In the data rows, the value 500 means zero.
Two rows play each game, the first against the second. How much does the first row win by? 10 is about a draw, 20 a big win and 0 a big loss. Wins can go round in a circle: one row can beat a second, the second a third and the third the first. Each row has two weighted sums of its numbers, A and B, taken from their middle values. A row wins by its A times the other's B, less its B times the other's A.
  586  392  625  464  556  487  410  509  531  473  623  477  589  624  365  435  507  533  379  514
  645  466  623  399  517  431  523  384  511  442  723  243  792  615  621  357  500  405  451  656 -> 11
  417  604  453  470  421  354  528  611  627  533  330  675  414  426  485  526  484  506  655  533
  364  405  343  487  217  690  681  470  539  574  395  527  246  322  566  698  557  520  604  375 -> 9
  608  326  551  496  530  526  387  546  533  455  652  402  590  634  457  394  500  340  148  598
  454  571  599  471  580  347  459  595  436  475  499  634  623  453  523  494  350  481  405  577 -> 6
  627  412  623  433  425  470  456  424  593  440  676  310  704  702  376  433  482  427  450  664
  432  565  374  632  325  422  599  503  650  534  287  695  346  401  456  591  512  506  581  416 -> 11
  623  374  671  530  491  400  339  526  495  470  633  372  672  629  478  421  462  331  365  553
  569  425  602  468  582  396  424  511  621  434  610  429  561  612  362  419  505  466  506  531 -> 12
  397  518  372  624  247  503  661  493  686  617  318  610  409  372  522  620  552  512  607  362
  510  481  619  485  612  452  349  552  593  403  541  513  538  519  394  560  497  493  420  532 -> 12
  338  465  333  424  545  426  463  518  363  601  422  558  327  353  592  588  406  642  408  325
  362  654  493  467  456  263  674  420  609  382  276  556  426  444  708  564  490  513  707  497 -> 8
  654  409  641  514  543  500  449  304  679  329  616  391  470  600  434  277  741  426  515  645
  471  553  572  508  542  392  468  524  553  565  349  581  612  533  340  543  419  524  581  467 -> 14
  409  549  396  492  457  550  545  548  443  650  450  484  516  515  519  584  463  597  493  412
  563  459  608  518  665  316  481  542  486  370  588  477  611  579  439  390  480  400  519  719 -> 8
  348  474  326  613  450  741  620  456  464  619  346  577  247  377  621  627  632  487  557  379
  678  436  537  455  500  439  465  509  543  576  524  505  583  576  496  582  403  510  379  575 -> 9
  517  689  613  425  501  312  682  400  697  402  408  469  555  526  411  479  516  586  637  549
  408  575  245  574  350  515  590  498  620  590  324  679  381  453  520  599  577  537  677  414 -> 11
  565  509  670  445  414  386  705  397  551  641  398  534  648  556  428  515  340  458  627  587
  437  608  643  505  676  327  570  527  302  397  487  475  597  555  536  419  403  460  514  601 -> 18
  357  727  361  528  442  534  740  349  459  509  390  440  414  324  791  604  501  656  678  420
  286  975  298  551  426  715  549  572  465  591  403  658  262  282  619  617  498  500  543  299 -> 17
  503  505  586  477  620  388  392  638  495  441  506  527  652  547  470  477  431  345  440  586
  582  551  590  442  435  287  581  391  535  580  496  477  671  526  376  497  403  382  545  578 -> 12
  491  524  549  579  530  459  390  526  707  359  514  522  452  580  336  369  728  502  594  496
  632  391  521  545  618  515  282  457  564  212  658  236  463  674  523  245  891  237  375  662 -> 10
  527  475  551  499  660  432  387  479  451  402  618  400  645  583  556  342  416  351  357  699
  577  421  645  481  582  354  386  499  493  389  639  366  647  588  464  362  498  294  335  646 -> 10
  597  453  636  425  612  404  383  464  455  374  702  362  672  603  574  331  391  465  101  708
  450  607  573  589  630  389  463  620  303  561  429  597  541  520  482  569  400  413  446  487 -> 10
  397  738  688  475  601  325  599  514  400  494  412  585  596  537  538  490  390  474  554  527
  275  583  298  498  421  694  612  399  470  603  419  590  336  363  671  643  401  545  605  345 -> 11
  530  446  700  541  526  318  494  470  377  497  515  495  587  617  459  487  330  494  388  513
  394  687  510  487  595  493  726  443  324  548  453  443  460  386  780  547  440  743  624  464 -> 14
  544  334  636  579  621  396  469  510  446  549  514  468  699  526  464  606  387  490  419  651
  352  533  396  486  507  623  493  549  321  596  429  631  387  449  578  621  473  599  524  355 -> 14
  681  381  490  511  583  553  372  448  564  311  679  341  556  635  470  319  667  370  403  631
  513  731  444  495  300  376  693  448  716  577  346  580  421  488  358  579  520  543  606  506 -> 11
  305  566  268  517  507  716  528  565  368  619  410  687  264  311  671  665  571  485  462  195
  514  525  603  458  480  463  503  564  443  676  406  578  629  498  431  673  335  435  338  468 -> 13
  656  272  634  464  562  595  234  569  583  364  828  278  580  716  447  293  674  362  265  565
  505  562  592  530  586  418  457  550  414  532  497  526  588  496  504  531  303  554  388  529 -> 13
  349  654  434  499  644  482  786  412  296  437  366  638  429  304  738  569  402  567  582  429
  599  549  651  503  644  380  423  488  423  424  633  389  648  577  504  397  392  502  424  654 -> 8
  451  477  327  604  203  556  672  506  687  590  369  614  444  488  566  634  566  574  626  488
  352  414  630  537  525  378  369  543  516  456  581  365  566  560  425  471  460  402  396  685 -> 9
  684  487  527  522  577  394  459  495  542  493  549  339  565  623  459  363  565  443  478  728
  660  409  503  415  574  564  389  432  570  265  620  233  507  582  386  282  707  401  520  552 -> 16
  508  581  677  498  568  278  533  479  533  439  365  577  666  545  539  450  362  462  628  640
  417  604  505  532  411  369  663  490  602  472  352  597  414  454  499  571  449  523  641  503 -> 12
  371  624  601  476  403  333  625  488  501  571  420  614  541  422  603  554  402  490  584  571
  401  371  485  565  559  634  395  604  409  618  515  631  356  429  309  666  444  543  333  284 -> 8
  429  641  586  460  554  205  640  458  719  375  376  550  533  452  467  529  592  532  692  587
  405  553  381  535  719  552  472  623  292  388  483  526  434  502  510  455  508  633  467  393 -> 8
  591  400  587  474  554  493  483  571  509  512  604  453  598  531  398  443  524  393  219  661
  452  534  420  459  531  511  406  575  425  488  511  531  416  491  446  539  560  638  532  435 -> 9
  392  610  431  481  551  577  544  478  271  520  453  442  426  342  557  598  372  613  585  400
  365  568  364  522  578  609  541  677  335  596  483  596  406  336  678  637  381  637  570  363 -> 19
  362  595  279  684  382  559  611  481  532  617  308  607  345  310  690  616  567  588  760  395
  366  582  371  484  559  508  616  516  426  521  316  593  458  364  554  631  374  556  580  451 -> 9
  612  468  539  494  370  434  547  468  494  605  571  454  684  604  415  503  460  439  455  557
  675  444  480  439  610  551  302  418  452  342  595  339  497  614  401  394  627  513  463  550 -> 6
  578  502  602  468  431  344  635  600  554  691  503  558  688  534  509  603  302  469  568  497
  450  592  441  535  416  415  606  430  595  486  399  539  479  442  441  523  621  588  619  596 -> 10
  670  372  624  465  468  567  333  552  558  490  710  370  686  597  464  378  578  300  379  634
  575  256  560  559  519  401  411  520  511  628  578  412  673  577  386  473  442  387  383  575 -> 15
  452  514  507  477  440  626  766  460  363  699  461  555  429  445  611  620  393  667  471  365
  648  490  571  465  483  507  328  463  538  428  724  347  634  619  454  374  515  355  329  643 -> 13
  615  543  461  517  548  454  486  356  625  240  607  363  520  500  571  290  717  488  656  582
  481  450  518  520  462  633  416  578  432  577  522  609  493  547  353  646  298  401  307  490 -> 8
  508  471  605  611  390  487  525  618  482  717  486  607  699  491  375  598  307  515  380  489
  321  542  360  522  464  566  572  553  346  646  342  662  361  367  536  610  439  477  542  350 -> 10
  442  577  533  482  540  117  558  471  465  498  399  617  689  480  549  532  359  649  680  464
  477  599  533  454  457  364  553  558  368  517  465  487  470  489  552  535  367  552  451  474 -> 8
  523  441  459  490  422  601  499  498  458  629  476  670  449  396  448  643  423  545  449  347
  610  399  621  490  550  451  287  490  525  347  673  386  642  637  485  328  491  472  343  598 -> 11
  388  659  421  402  551  593  554  457  387  614  503  492  469  373  634  564  366  615  432  356
  633  365  523  621  574  569  311  492  549  291  632  398  401  645  388  273  726  488  447  589 -> 11
  558  569  708  485  504  392  596  474  539  548  466  554  699  614  419  479  433  500  575  509
  537  513  601  416  411  508  577  470  452  658  409  609  524  447  453  820  380  542  485  415 -> 11
  521  464  561  591  768  481  425  522  464  313  539  444  476  550  417  286  623  433  508  567
  546  374  464  556  569  553  386  343  610  328  623  437  500  650  392  415  716  384  428  569 -> 10
  540  400  504  483  613  539  400  514  456  332  633  303  557  550  534  299  604  388  436  655
  508  362  391  469  536  674  298  505  426  603  538  475  416  503  345  583  523  532  318  417 -> 11
  625  429  478  467  488  562  429  466  732  336  610  369  509  668  409  309  741  452  557  617
  319  615  329  536  573  642  452  529  315  586  377  673  298  291  668  619  480  540  422  369 -> 10
  606  549  632  426  412  381  597  515  543  548  448  500  723  542  490  590  330  521  553  621
  429  496  536  516  514  490  486  517  405  565  374  583  487  434  698  463  391  517  536  422 -> 6
  413  490  447  531  364  661  618  564  426  689  448  532  298  341  584  545  406  540  605  332
  682  330  577  540  602  599  303  510  494  238  743  283  558  716  517  285  758  335  320  599 -> 12
  570  492  780  473  669  429  485  455  553  303  608  328  682  594  553  396  432  392  414  666
  312  511  201  457  412  617  491  618  415  579  397  675  309  281  709  635  555  575  643  286 -> 6
  736  385  651  465  436  366  427  371  793  392  677  286  586  695  465  328  628  384  560  706
  719  379  492  515  494  565  315  513  691  198  632  330  484  640  423  335  578  424  497  592 -> 14
  709  371  589  414  612  575  336  426  496  270  801  175  549  670  497  260  794  300  317  664
  348  645  362  502  337  328  713  635  468  631  446  602  312  306  690  584  465  546  460  277 -> 12
  515  659  525  495  452  526  665  510  408  655  432  524  503  476  503  582  263  601  571  411
  560  566  594  537  452  396  612  420  528  533  481  531  650  468  422  525  345  569  608  554 -> 8
  569  415  581  603  711  448  385  567  559  477  534  536  565  585  356  457  507  392  352  524
  446  563  382  432  683  559  446  494  418  424  521  507  518  464  580  478  522  617  479  530 -> 6
  242  621  360  471  487  655  667  473  342  555  387  482  486  316  811  616  486  673  616  258
  330  704  317  558  378  547  686  402  514  548  325  600  320  356  613  589  521  523  690  499 -> 10
  595  415  634  468  556  663  347  464  459  542  665  333  670  623  516  394  544  336  332  595
  515  505  587  487  548  365  523  483  472  570  562  341  707  545  428  478  404  472  500  505 -> 11
  566  449  632  497  615  436  319  475  398  448  661  421  622  599  536  366  446  323  323  633
  408  524  354  472  595  612  422  603  353  436  476  568  396  493  494  523  521  861  460  542 -> 7
  428  748  610  440  605  303  634  406  397  430  437  543  646  491  687  494  319  544  581  599
  428  639  426  476  552  616  527  445  353  606  471  546  448  381  709  529  405  588  570  397 -> 11
  408  656  223  509  395  583  743  459  534  579  382  612  387  317  654  575  457  520  708  537
  618  476  653  433  474  455  525  564  630  538  525  528  609  537  310  465  513  432  528  512 -> 10
  544  539  651  435  435  425  453  512  503  517  501  620  586  577  284  506  455  497  521  561
  631  327  394  548  473  603  324  548  654  358  599  454  426  628  356  434  736  466  428  490 -> 12
  626  386  652  527  575  449  408  445  554  327  612  171  659  623  517  275  496  375  343  658
  419  561  378  547  367  601  689  511  670  643  395  447  374  294  655  626  532  575  648  431 -> 6
  458  580  521  476  541  377  524  497  581  478  469  540  581  552  395  439  561  492  483  565
  480  465  431  429  515  495  485  478  347  485  457  450  469  542  438  510  622  542  543  449 -> 5
  574  453  789  509  343  488  529  521  544  736  478  602  701  491  390  608  311  515  464  511
  619  543  565  533  521  424  367  532  540  377  612  350  578  590  414  412  481  394  416  616 -> 10
  441  549  472  464  607  626  547  459  376  547  465  553  403  354  677  603  424  722  572  399
  519  467  506  453  573  390  366  522  465  494  528  524  506  439  308  550  430  429  388  553 -> 8
  585  533  659  477  596  292  503  389  512  368  622  285  651  600  502  375  520  445  512  637
  542  595  511  446  434  491  552  583  379  678  440  539  605  506  496  572  332  450  512  551 -> 11
  655  360  468  575  428  598  403  515  715  356  603  397  475  596  373  347  839  281  514  555
  449  687  563  406  505  278  692  440  621  398  387  549  515  489  510  571  561  567  637  607 -> 7
  316  529  379  444  496  563  526  429  329  626  475  534  411  241  666  620  439  597  487  242
  409  552  405  514  584  630  557  533  378  632  427  614  387  500  520  613  469  586  517  336 -> 3
  719  246  587  459  285  623  465  450  805  560  648  431  541  639  240  439  673  499  623  627
  590  354  475  474  639  528  338  459  535  297  497  395  407  620  343  307  695  425  271  560 -> 1
  668  482  631  500  558  393  514  630  523  407  487  530  569  597  437  499  441  480  499  562
  381  776  515  451  480  522  607  541  472  510  343  610  435  360  607  592  384  544  563  453 -> 9
  385  578  433  532  480  546  483  478  316  452  459  454  413  367  617  605  388  701  558  395
  645  395  526  318  634  482  332  524  601  312  685  396  618  609  507  253  542  348  391  623 -> 10
  444  326  373  473  458  573  485  514  491  699  520  529  417  391  599  643  475  575  467  348
  425  446  406  480  668  606  289  544  399  765  511  560  377  570  486  470  545  548  378  379 -> 14
  685  438  439  510  428  538  458  499  598  422  588  538  496  616  313  342  602  497  524  563
  585  459  553  550  568  374  379  449  620  434  561  476  579  566  388  412  553  414  035  504 -> 8
  673  335  489  451  492  557  441  351  697  338  705  171  504  705  460  322  764  422  623  571
  324  542  425  501  421  666  616  544  238  614  424  467  317  364  651  642  414  559  566  317 -> 12
  619  525  686  466  520  464  399  499  555  477  592  367  752  575  385  418  407  469  470  620
  625  632  401  532  610  642  575  474  232  580  475  580  288  285  707  602  373  550  524  380 -> 11
  517  447  459  432  617  523  503  388  412  437  504  408  479  567  481  392  518  714  536  576
  376  620  335  542  369  571  626  496  479  557  362  467  324  341  674  679  549  639  677  353 -> 18
  691  471  580  533  510  490  431  377  657  436  632  302  612  653  492  364  617  477  534  629
  585  539  674  492  330  333  649  507  681  649  365  588  517  512  380  649  380  554  610  521 -> 14
  604  386  449  565  582  538  350  568  662  419  588  475  420  691  274  438  691  501  431  516
  535  532  620  482  642  417  388  533  477  402  613  410  634  583  475  379  433  390  388  813 -> 9
  484  579  471  557  291  545  645  413  419  747  451  513  479  440  612  640  429  582  684  446
  433  509  340  511  419  306  668  558  642  567  333  676  370  430  536  611  574  508  634  483 -> 16
  645  376  522  462  486  591  477  388  680  332  616  346  494  621  400  318  772  421  559  585
  723  357  517  496  615  663  257  528  420  296  721  291  566  673  489  331  672  336  213  603 -> 10
  589  519  590  468  592  418  465  400  548  344  584  556  551  612  484  345  584  504  494  539
  528  423  596  503  574  427  278  613  476  354  563  542  603  599  393  469  434  374  300  627 -> 11
  583  462  669  565  591  496  401  596  453  473  627  393  628  572  503  467  426  342  302  581
  431  501  396  516  538  568  564  517  327  708  401  623  474  414  567  587  442  548  505  381 -> 10
  339  557  293  537  388  564  599  553  442  644  391  586  315  336  767  626  525  644  576  385
  575  316  439  510  632  647  292  521  425  576  602  388  519  590  420  503  450  552  318  341 -> 12
  350  532  417  467  634  561  502  510  372  454  451  635  417  426  433  555  520  690  570  472
  607  404  469  462  604  575  222  517  466  494  658  396  495  618  485  370  563  438  284  498 -> 12
  541  488  584  426  643  434  397  433  618  316  565  452  451  582  378  404  669  515  632  557
  546  503  560  490  405  442  566  517  582  584  473  612  616  548  297  555  444  484  521  493 -> 11
  566  330  535  499  373  578  420  547  550  730  522  599  657  626  206  630  410  449  382  522
  518  511  569  551  575  487  332  585  515  461  572  547  516  539  281  478  492  445  343  541 -> 9
  605  410  570  547  497  514  441  492  541  437  584  481  539  585  416  414  489  433  350  592
  522  462  512  496  519  495  405  443  579  508  621  557  493  571  345  385  572  559  456  564 -> 8
  624  399  540  525  434  538  536  425  605  567  580  404  503  518  362  367  609  426  602  560
  276  708  279  666  468  531  660  515  544  503  301  679  246  348  739  569  518  507  637  320 -> 4
  609  401  616  513  591  480  326  529  463  420  658  436  585  601  424  431  545  379  432  620
  550  558  445  416  552  564  535  421  416  507  528  420  485  529  498  537  491  699  624  403 -> 9
  704  359  596  509  365  487  526  443  674  579  644  350  624  646  353  394  600  487  604  732
  608  461  585  485  615  428  373  610  563  329  599  401  545  551  471  382  507  424  387  624 -> 4
  505  601  590  488  587  247  402  536  508  439  517  557  612  520  532  436  418  522  425  537
  520  548  612  594  537  378  504  478  366  474  555  459  615  529  518  472  544  459  365  573 -> 2
  402  607  510  501  447  399  618  499  368  623  419  590  450  444  635  639  406  583  602  463
  412  555  428  432  564  580  350  463  341  557  532  496  474  387  727  548  378  632  551  394 -> 15
  612  400  621  550  564  424  483  622  525  530  554  504  566  647  386  452  499  455  424  500
  533  579  571  481  570  347  661  558  492  494  466  482  666  405  426  481  398  470  654  618 -> 10
  435  547  540  567  572  458  396  604  371  562  405  629  612  460  444  584  382  418  466  436
  343  591  370  513  357  380  660  464  546  487  314  666  327  364  651  560  504  556  695  472 -> 9
  540  521  538  496  617  432  439  508  544  469  528  547  487  633  340  377  493  435  545  416
  361  569  397  431  546  579  617  537  396  610  426  554  371  300  688  588  535  618  580  366 -> 10
  428  524  337  583  268  486  726  437  624  572  316  535  584  331  636  584  582  575  714  505
  598  458  639  515  552  322  466  587  434  618  464  593  609  704  335  573  360  392  435  543 -> 6
  685  374  520  435  425  583  450  438  678  327  685  383  591  640  429  373  616  431  438  609
  333  575  390  573  428  586  577  535  354  541  374  605  356  377  610  557  377  452  562  189 -> 9
  306  529  561  765  654  456  596  638  303  426  418  578  522  388  558  546  323  512  486  548
  431  521  447  356  615  573  466  457  386  377  481  576  465  450  566  558  432  612  492  434 -> 13
  255  453  316  585  373  745  538  588  389  688  425  648  347  340  582  692  402  545  500  275
  339  654  581  487  492  285  620  541  613  538  365  561  588  433  515  590  385  552  579  560 -> 14
  611  444  620  497  491  433  348  495  665  409  598  404  507  569  438  374  562  438  548  576
  527  477  609  477  465  441  519  683  536  566  466  639  536  532  384  495  430  498  507  531 -> 13
  619  335  506  501  519  588  422  422  610  269  728  330  458  633  444  246  800  357  481  464
  464  467  378  429  607  549  397  432  414  515  480  547  407  463  492  622  409  610  482  361 -> 9
  506  561  614  522  626  336  416  445  528  440  447  553  593  526  444  454  492  313  703  510
  431  644  589  515  445  338  609  498  482  528  323  563  458  487  427  586  420  576  607  550 -> 14
  487  573  716  464  514  308  523  454  545  470  464  510  605  541  433  450  462  484  580  556
  705  445  574  411  497  504  482  451  624  402  617  331  604  703  505  341  545  418  518  619 -> 11
  503  522  538  505  329  525  634  484  497  654  418  599  484  451  516  695  354  548  527  417
  547  456  472  421  639  462  491  348  502  308  678  262  557  605  579  235  533  466  410  691 -> 9
  577  424  517  487  523  612  413  533  503  561  540  518  464  611  242  450  672  516  482  403
  470  488  592  471  602  421  385  588  351  406  503  576  575  598  562  466  376  428  420  549 -> 12
  475  624  557  436  593  337  473  474  516  411  479  574  606  504  517  396  387  457  551  582
  291  579  302  485  346  620  646  456  432  878  372  583  356  186  692  610  729  509  549  431 -> 1
  574  371  453  538  501  612  385  481  620  296  594  323  525  670  344  376  754  469  456  529
  749  311  566  585  472  565  474  447  691  565  690  409  550  631  331  335  609  452  576  576 -> 5
  532  603  572  521  464  380  643  558  607  507  409  611  547  529  397  509  455  444  567  631
  324  550  307  526  363  524  670  514  546  544  339  570  295  334  604  784  620  525  572  438 -> 13
  706  408  523  391  494  641  494  380  715  424  707  313  504  693  430  332  617  397  579  646
  382  549  484  539  557  595  425  540  365  521  415  675  564  405  501  581  379  486  436  431 -> 11
  603  482  739  476  524  364  501  549  475  434  633  347  645  605  468  403  430  411  386  639
  395  566  593  541  518  469  485  539  283  600  453  595  559  503  421  563  315  482  416  457 -> 13
  355  526  301  494  404  643  484  499  381  674  433  589  372  282  681  719  513  474  517  347
  538  560  626  432  399  315  529  433  499  523  473  518  668  592  513  466  432  497  605  655 -> 8
  610  336  556  452  465  397  397  472  474  416  668  434  666  585  432  401  502  420  419  638
  569  536  564  444  338  312  603  569  690  608  447  541  538  522  362  623  498  404  574  506 -> 10
  420  606  293  536  325  591  684  474  643  613  363  589  453  375  615  576  549  615  681  448
  470  537  481  395  614  509  492  445  324  537  520  413  441  495  623  588  351  706  522  370 -> 5
  492  520  610  499  422  523  576  505  437  636  393  576  516  445  507  591  378  538  528  436
  758  324  731  439  548  649  280  361  669  282  728  213  552  591  515  244  709  362  452  623 -> 1
  500  379  494  532  686  625  242  535  457  378  534  608  360  636  324  430  680  460  348  400
  383  474  305  562  216  632  677  500  553  598  331  646  255  295  609  651  514  563  614  359 -> 10
  387  399  256  573  227  677  658  569  531  721  386  660  289  340  617  659  555  551  590  300
  524  449  533  528  354  487  614  589  497  652  493  570  577  560  386  618  408  455  461  469 -> 2
  614  445  483  590  726  474  378  508  665  252  570  377  500  609  572  287  671  426  508  567
  463  539  558  494  419  482  515  551  524  554  409  601  550  426  430  605  363  519  490  453 -> 12
  541  485  598  473  502  536  490  446  613  527  532  496  500  409  344  455  596  698  519  514
  464  626  600  508  447  394  582  477  432  523  417  612  620  510  491  559  382  487  474  518 -> 9
  375  454  357  567  402  686  516  499  415  650  461  589  412  353  614  619  409  629  604  320
  437  475  396  518  320  349  694  576  625  534  373  604  399  473  432  550  584  559  603  445 -> 10
  577  333  637  490  432  460  430  562  536  544  509  590  583  582  335  545  463  482  443  513
  422  582  481  410  534  525  614  406  298  593  448  547  428  388  652  547  331  555  537  402 -> 10
  596  370  567  492  670  512  327  492  527  356  549  383  490  644  418  317  661  408  480  563
  567  624  663  408  439  431  545  449  570  551  489  300  716  564  469  486  366  505  634  586 -> 17
  413  717  408  518  326  386  643  487  585  448  295  606  327  384  500  577  362  576  595  501
  416  586  359  493  423  645  739  451  366  659  409  508  442  346  716  575  434  658  533  396 -> 12
  578  370  490  421  622  587  295  506  407  335  646  351  512  643  487  334  560  532  405  464
  381  570  341  586  299  672  621  548  588  494  358  560  319  390  516  641  573  521  719  382 -> 13
  626  254  486  323  351  664  350  442  493  695  669  323  545  647  366  461  496  508  381  492
  421  564  419  455  544  634  539  480  412  529  430  573  367  389  611  549  489  495  571  392 -> 10
  402  622  508  472  580  531  580  496  208  579  408  528  380  327  528  602  423  659  550  358
  451  582  556  544  536  392  477  529  400  495  458  583  619  486  533  498  323  415  386  521 -> 8
  616  350  432  586  539  485  360  544  581  316  609  459  474  597  404  381  756  351  401  532
  474  479  393  170  470  424  552  472  428  661  502  437  521  489  501  579  402  687  466  386 -> 7
  483  519  549  509  310  497  572  597  614  716  423  634  504  471  317  683  439  526  555  410
  315  516  410  477  629  555  482  444  356  535  470  564  501  389  677  566  409  600  501  377 -> 13
  492  569  477  481  643  364  405  577  360  474  466  618  548  483  480  672  370  445  373  528
  316  511  402  491  522  498  509  474  315  519  418  686  426  408  639  569  372  529  544  388 -> 9
  411  675  357  507  689  510  414  535  345  501  385  607  316  430  594  529  465  566  539  371
  434  487  463  455  427  632  698  499  434  625  472  554  423  352  601  620  373  563  526  347 -> 12
  498  395  401  427  602  494  346  496  392  566  531  466  386  527  474  511  507  598  436  383
  719  337  561  536  315  597  400  360  636  299  716  330  473  650  377  329  708  301  396  516 -> 10
  481  593  531  465  661  293  524  492  421  472  538  469  688  506  575  423  321  441  364  580
  546  477  514  493  587  542  497  401  518  310  592  457  519  567  310  298  636  630  572  504 -> 10
  659  359  478  519  327  606  335  461  713  335  674  417  440  664  325  383  794  414  497  550
  673  447  553  443  577  474  338  522  566  363  709  326  588  657  419  381  583  335  366  660 -> 11
